128 stands for zero in the data rows.
Some points:
[125, 181, 130, 190, 91, 126, 117, 169, 186, 147, 108, 193, 173, 99, 167, 147, 110, 80, 129, 120, 185, 149, 98, 88, 53, 88, 107, 148, 167, 132, 129, 92]
[123, 191, 99, 182, 86, 150, 79, 76, 131, 76, 82, 142, 180, 125, 171, 176, 149, 103, 112, 152, 161, 70, 133, 77, 81, 125, 162, 165, 120, 174, 63, 92]
[191, 145, 98, 149, 77, 103, 94, 174, 96, 89, 71, 156, 150, 103, 182, 141, 112, 99, 111, 119, 156, 101, 162, 71, 73, 127, 121, 117, 130, 119, 95, 76]
[151, 106, 67, 124, 109, 159, 115, 160, 180, 65, 102, 175, 193, 91, 147, 120, 185, 114, 109, 177, 184, 95, 79, 126, 75, 159, 175, 158, 174, 168, 83, 89]
[174, 132, 74, 164, 101, 111, 69, 127, 166, 95, 93, 140, 168, 116, 145, 83, 161, 113, 152, 128, 182, 80, 163, 80, 73, 40, 137, 125, 135, 152, 100, 84]
[194, 191, 69, 186, 111, 49, 86, 164, 94, 78, 71, 145, 177, 118, 183, 82, 101, 157, 85, 183, 101, 119, 120, 127, 93, 187, 197, 109, 166, 189, 80, 88]
[165, 73, 125, 151, 91, 112, 96, 144, 159, 92, 115, 195, 167, 109, 150, 77, 184, 88, 126, 191, 117, 92, 64, 105, 112, 139, 118, 172, 102, 195, 133, 82]
[112, 85, 75, 181, 80, 88, 101, 171, 181, 152, 123, 106, 173, 75, 128, 90, 178, 96, 179, 197, 170, 89, 76, 83, 101, 68, 87, 125, 127, 158, 174, 127]
[167, 110, 56, 165, 83, 98, 86, 138, 151, 124, 71, 111, 161, 73, 114, 93, 166, 73, 109, 121, 187, 64, 70, 69, 129, 108, 160, 62, 61, 135, 191, 107]
[161, 93, 181, 140, 64, 58, 101, 169, 177, 156, 72, 144, 163, 103, 191, 84, 172, 114, 91, 98, 118, 153, 77, 55, 125, 193, 97, 82, 154, 155, 197, 132]
[182, 101, 79, 129, 75, 80, 77, 156, 145, 175, 106, 128, 157, 102, 171, 139, 160, 157, 83, 64, 92, 137, 69, 75, 81, 177, 135, 68, 76, 177, 85, 93]
[102, 125, 180, 90, 171, 102, 89, 186, 138, 179, 132, 73, 108, 96, 182, 68, 171, 77, 75, 63, 120, 125, 94, 182, 168, 160, 78, 86, 100, 145, 189, 201]
[118, 144, 130, 109, 132, 91, 108, 141, 93, 179, 204, 80, 162, 106, 69, 73, 186, 135, 126, 82, 157, 114, 161, 106, 188, 176, 58, 76, 64, 104, 169, 165]
[59, 101, 166, 67, 173, 108, 155, 130, 189, 174, 168, 89, 135, 149, 90, 60, 160, 84, 91, 106, 66, 134, 118, 156, 190, 186, 71, 89, 125, 195, 144, 166]
[80, 78, 157, 93, 169, 188, 157, 147, 90, 172, 172, 62, 155, 192, 137, 79, 103, 175, 55, 101, 83, 161, 62, 164, 143, 170, 73, 71, 152, 160, 170, 123]
[93, 87, 122, 73, 169, 97, 132, 79, 61, 174, 89, 94, 74, 159, 98, 110, 115, 193, 84, 79, 102, 162, 157, 152, 130, 178, 103, 113, 95, 169, 138, 140]
[56, 109, 126, 81, 133, 84, 144, 90, 77, 140, 175, 70, 129, 172, 88, 138, 91, 180, 93, 67, 82, 125, 202, 136, 140, 148, 177, 106, 81, 114, 184, 158]
[95, 56, 169, 100, 175, 106, 165, 67, 125, 177, 194, 79, 152, 138, 82, 120, 89, 122, 181, 90, 131, 163, 137, 159, 131, 139, 78, 97, 81, 107, 158, 172]
[90, 76, 148, 102, 176, 113, 192, 71, 114, 170, 154, 65, 169, 141, 69, 143, 159, 117, 143, 113, 99, 184, 177, 144, 171, 105, 159, 149, 75, 109, 198, 150]
[118, 142, 171, 87, 170, 110, 121, 83, 93, 157, 59, 93, 72, 178, 56, 188, 64, 178, 57, 89, 79, 178, 166, 155, 90, 183, 176, 106, 101, 93, 106, 149]
[139, 105, 158, 82, 153, 179, 162, 80, 107, 126, 119, 116, 97, 202, 58, 176, 79, 177, 143, 129, 76, 130, 197, 131, 80, 121, 173, 121, 110, 148, 127, 182]
[97, 129, 194, 112, 158, 142, 171, 97, 82, 129, 109, 117, 94, 155, 122, 139, 106, 176, 188, 120, 84, 202, 115, 175, 102, 115, 149, 123, 110, 68, 110, 157]
[100, 81, 171, 143, 158, 174, 175, 99, 72, 132, 127, 168, 98, 177, 132, 144, 74, 136, 125, 153, 61, 177, 123, 184, 119, 145, 189, 185, 157, 63, 80, 179]
[116, 113, 146, 104, 137, 150, 160, 66, 100, 59, 160, 143, 88, 182, 81, 189, 84, 143, 157, 189, 140, 186, 148, 192, 184, 68, 188, 140, 155, 141, 70, 156]
[173, 190, 139, 121, 138, 152, 193, 73, 50, 127, 117, 154, 67, 116, 114, 147, 87, 196, 139, 135, 164, 135, 153, 96, 82, 88, 186, 180, 122, 68, 77, 165]
[111, 166, 92, 115, 174, 171, 145, 107, 171, 133, 183, 168, 85, 177, 118, 171, 94, 111, 175, 199, 129, 118, 138, 165, 170, 92, 171, 190, 180, 104, 113, 104]
[103, 183, 185, 109, 124, 194, 149, 171, 109, 119, 141, 180, 85, 74, 173, 176, 108, 128, 199, 122, 146, 141, 144, 162, 178, 68, 109, 135, 176, 85, 133, 116]
[115, 171, 116, 188, 141, 186, 130, 185, 179, 103, 187, 136, 82, 124, 125, 145, 133, 86, 188, 144, 196, 102, 119, 115, 203, 82, 80, 195, 172, 60, 133, 137]
[139, 185, 127, 128, 120, 154, 160, 175, 159, 70, 154, 177, 74, 106, 190, 179, 97, 140, 157, 144, 107, 79, 127, 167, 197, 106, 50, 176, 180, 90, 56, 77]
[189, 190, 88, 177, 101, 205, 111, 144, 167, 74, 183, 141, 50, 79, 109, 166, 163, 90, 177, 164, 162, 72, 191, 145, 178, 100, 75, 171, 191, 65, 155, 81]
There is one direction along which these points spread out most. Where along it does each point below lie, from 0 to 99? The average is 50, and the first point in the table lies past the average. One standard deviation of the points above along it is 16.
[115, 171, 116, 188, 141, 186, 130, 185, 179, 103, 187, 136, 82, 124, 125, 145, 133, 86, 188, 144, 196, 102, 119, 115, 203, 82, 80, 195, 172, 60, 133, 137] 58
[174, 132, 74, 164, 101, 111, 69, 127, 166, 95, 93, 140, 168, 116, 145, 83, 161, 113, 152, 128, 182, 80, 163, 80, 73, 40, 137, 125, 135, 152, 100, 84] 71
[189, 190, 88, 177, 101, 205, 111, 144, 167, 74, 183, 141, 50, 79, 109, 166, 163, 90, 177, 164, 162, 72, 191, 145, 178, 100, 75, 171, 191, 65, 155, 81] 63
[93, 87, 122, 73, 169, 97, 132, 79, 61, 174, 89, 94, 74, 159, 98, 110, 115, 193, 84, 79, 102, 162, 157, 152, 130, 178, 103, 113, 95, 169, 138, 140] 31
[191, 145, 98, 149, 77, 103, 94, 174, 96, 89, 71, 156, 150, 103, 182, 141, 112, 99, 111, 119, 156, 101, 162, 71, 73, 127, 121, 117, 130, 119, 95, 76] 68
[151, 106, 67, 124, 109, 159, 115, 160, 180, 65, 102, 175, 193, 91, 147, 120, 185, 114, 109, 177, 184, 95, 79, 126, 75, 159, 175, 158, 174, 168, 83, 89] 71
[111, 166, 92, 115, 174, 171, 145, 107, 171, 133, 183, 168, 85, 177, 118, 171, 94, 111, 175, 199, 129, 118, 138, 165, 170, 92, 171, 190, 180, 104, 113, 104] 48
